[[137 146 123 106 132 140 114 128 136 131 141]
 [137 146 127 108 133 141 114 127 132 125 137]
 [131 141 127 110 135 141 118 126 129 123 133]
 [138 147 120 105 131 138 113 129 140 136 146]
 [131 143 132 130 126 133 117 133 117 119 131]]
|
[[137 146 127 108 133 141 114 127 132 125 137]
 [138 147 120 105 131 138 113 129 140 136 146]]

[[115 114 140]
 [114 113 137]
 [129 124 150]
 [139 134 146]
 [128 124 150]
 [112 113 131]
 [125 120 149]
 [131 135 107]
 [136 131 148]]
|
[[114 113 137]
 [139 134 146]
 [112 113 131]
 [131 135 107]]

[[151 121 121 140 147 132]
 [114 112 111 132 153 124]]
|
[[114 112 111 132 153 124]]

[[141 133 119 122 129 131]
 [137 120 127 136 132 134]
 [127 130 129 124 130 142]
 [120 142 125 135 151 121]
 [134 123 117 128 122 124]
 [122 118 110 123 130 129]
 [130 138 133 123 136 129]]
|
[[137 120 127 136 132 134]
 [120 142 125 135 151 121]
 [122 118 110 123 130 129]]

[[130 142 103 110 122 127 146 127 117 134]
 [114 140 118 127 121 133 142 154 104 130]
 [125 143 118 114 133 122 108 149 138 124]
 [125 144 123 151 126 119 108 144 132 141]
 [130 149 152 104 123 122 130 114 122 120]
 [142 129 144 104 106 121 118 115 126 122]
 [116 102 138 129 144 145 129 115 119 125]
 [121 147 126 142 145 115 131 107 145 127]
 [133 126 109 138 112 133 144 149 114 140]]
|
[[114 140 118 127 121 133 142 154 104 130]
 [125 144 123 151 126 119 108 144 132 141]
 [142 129 144 104 106 121 118 115 126 122]
 [121 147 126 142 145 115 131 107 145 127]]

[[153 125 113 130 135]
 [150 122 117 136 135]
 [129 128 127 127 128]
 [127 137 139 117 136]
 [154 130 128 128 147]]
|
[[150 122 117 136 135]
 [127 137 139 117 136]]

[[131 138 131]
 [122 147 121]
 [135 135 134]
 [132 135 133]
 [143 126 143]
 [147 121 148]
 [126 143 125]
 [136 132 137]
 [139 129 140]
 [150 119 150]
 [138 132 137]]
|
[[122 147 121]
 [132 135 133]
 [147 121 148]
 [136 132 137]
 [150 119 150]]

[[129 128 130 122 128 129 120 130]
 [129 128 114 155 136 123 129 132]
 [128 132 125 115 127 137 131 130]
 [127 129 128 113 126 127 125 133]
 [127 126 122 131 131 123 129 128]
 [131 128 122  99 128 124 136 130]]
|
[[129 128 114 155 136 123 129 132]
 [127 129 128 113 126 127 125 133]
 [131 128 122  99 128 124 136 130]]

[[155 150 101]
 [156 131 100]
 [156 114 101]
 [153 155 100]]
|
[[156 131 100]
 [153 155 100]]
---
[[115 140 107 153 144 127]
 [138 108 111 132 136 154]
 [152 107 132 111 117 140]
 [130 128 127 147 104 155]
 [134 126 127 119 111 151]
 [134 147 125 125 106 154]
 [126 129 147 128 145 137]]
|
[[134 147 125 125 106 154]
 [115 140 107 153 144 127]
 [126 129 147 128 145 137]
 [130 128 127 147 104 155]
 [134 126 127 119 111 151]
 [138 108 111 132 136 154]
 [152 107 132 111 117 140]]

[[129 145]
 [132 113]
 [132 136]
 [117 124]
 [140 131]
 [110 141]
 [127 137]
 [107 123]
 [136 122]
 [128 108]
 [128 109]]
|
[[129 145]
 [110 141]
 [127 137]
 [132 136]
 [140 131]
 [117 124]
 [107 123]
 [136 122]
 [132 113]
 [128 109]
 [128 108]]

[[110 107 137 108 117 130 131]
 [124 137 127 142 134 125 120]
 [122 127 126 139 118 140 137]
 [133 111 125 120 134 145 110]
 [120 116 135 134 149 133 124]]
|
[[124 137 127 142 134 125 120]
 [122 127 126 139 118 140 137]
 [120 116 135 134 149 133 124]
 [133 111 125 120 134 145 110]
 [110 107 137 108 117 130 131]]

[[142 111 114 110 119 128 136 135 135]
 [125 132 139 128 146 130 132 132 114]
 [118 106 113 115 120 151 140 143 133]]
|
[[125 132 139 128 146 130 132 132 114]
 [142 111 114 110 119 128 136 135 135]
 [118 106 113 115 120 151 140 143 133]]

[[125 132 130 126 119 130 120 120 127 127 127 141 116 118 122 132]
 [137 141 110 137 118 123 130 132 145 145 127 119 122 127 114 145]
 [126 127 113 127 131 120 146 127 127 127 130 106 124 125 125 124]]
|
[[137 141 110 137 118 123 130 132 145 145 127 119 122 127 114 145]
 [125 132 130 126 119 130 120 120 127 127 127 141 116 118 122 132]
 [126 127 113 127 131 120 146 127 127 127 130 106 124 125 125 124]]

[[122 132 134 135 137 139 113 125 120 116 134 120 114 115 118]
 [115 155 127 123 123 131 104 131 131 132 120 138 108 125 116]]
|
[[115 155 127 123 123 131 104 131 131 132 120 138 108 125 116]
 [122 132 134 135 137 139 113 125 120 116 134 120 114 115 118]]
---
[[119 130 136 123 129 130 123 151 125 133 121]
 [136 144 133 132 116 147 119 102 131 149 121]]
|
[[133 121 119 130 136 123 129 130 123 151 125]
 [149 121 136 144 133 132 116 147 119 102 131]]

[[114 122 131]
 [106 144 150]]
|
[[122 131 114]
 [144 150 106]]

[[133 134 119 119 113]
 [118 139 147 127 148]
 [113 146 119 130 113]
 [105 146 136 119 124]]
|
[[119 113 133 134 119]
 [127 148 118 139 147]
 [130 113 113 146 119]
 [119 124 105 146 136]]

[[120 111 147 112 144]
 [138 136 126 125 143]
 [124 132 137 136 142]
 [130 129 138 139 130]
 [126 129 134 134 128]
 [127 125 135 124 138]
 [115 114 129 119 128]
 [151 142 136 140 152]
 [123 111 145 110 143]
 [129 127 144 133 136]]
|
[[112 144 120 111 147]
 [125 143 138 136 126]
 [136 142 124 132 137]
 [139 130 130 129 138]
 [134 128 126 129 134]
 [124 138 127 125 135]
 [119 128 115 114 129]
 [140 152 151 142 136]
 [110 143 123 111 145]
 [133 136 129 127 144]]

[[123 113  99 132 127]
 [123 137 117 135 120]]
|
[[132 127 123 113  99]
 [135 120 123 137 117]]

[[141 120 132 139 143 124 132]
 [125 140 137 129 117 123 139]
 [145 133 120 126 137 117 123]
 [120 104 141 119 131 127 133]
 [136 126 147 122 144 131 136]
 [137 127 131 142 148 120 132]
 [130 136 131 133 116 125 149]
 [137 133 131 107 118 130 125]
 [132 135 134 138 117 127 141]
 [116 148 141 130 152 147 134]]
|
[[124 132 141 120 132 139 143]
 [123 139 125 140 137 129 117]
 [117 123 145 133 120 126 137]
 [127 133 120 104 141 119 131]
 [131 136 136 126 147 122 144]
 [120 132 137 127 131 142 148]
 [125 149 130 136 131 133 116]
 [130 125 137 133 131 107 118]
 [127 141 132 135 134 138 117]
 [147 134 116 148 141 130 152]]
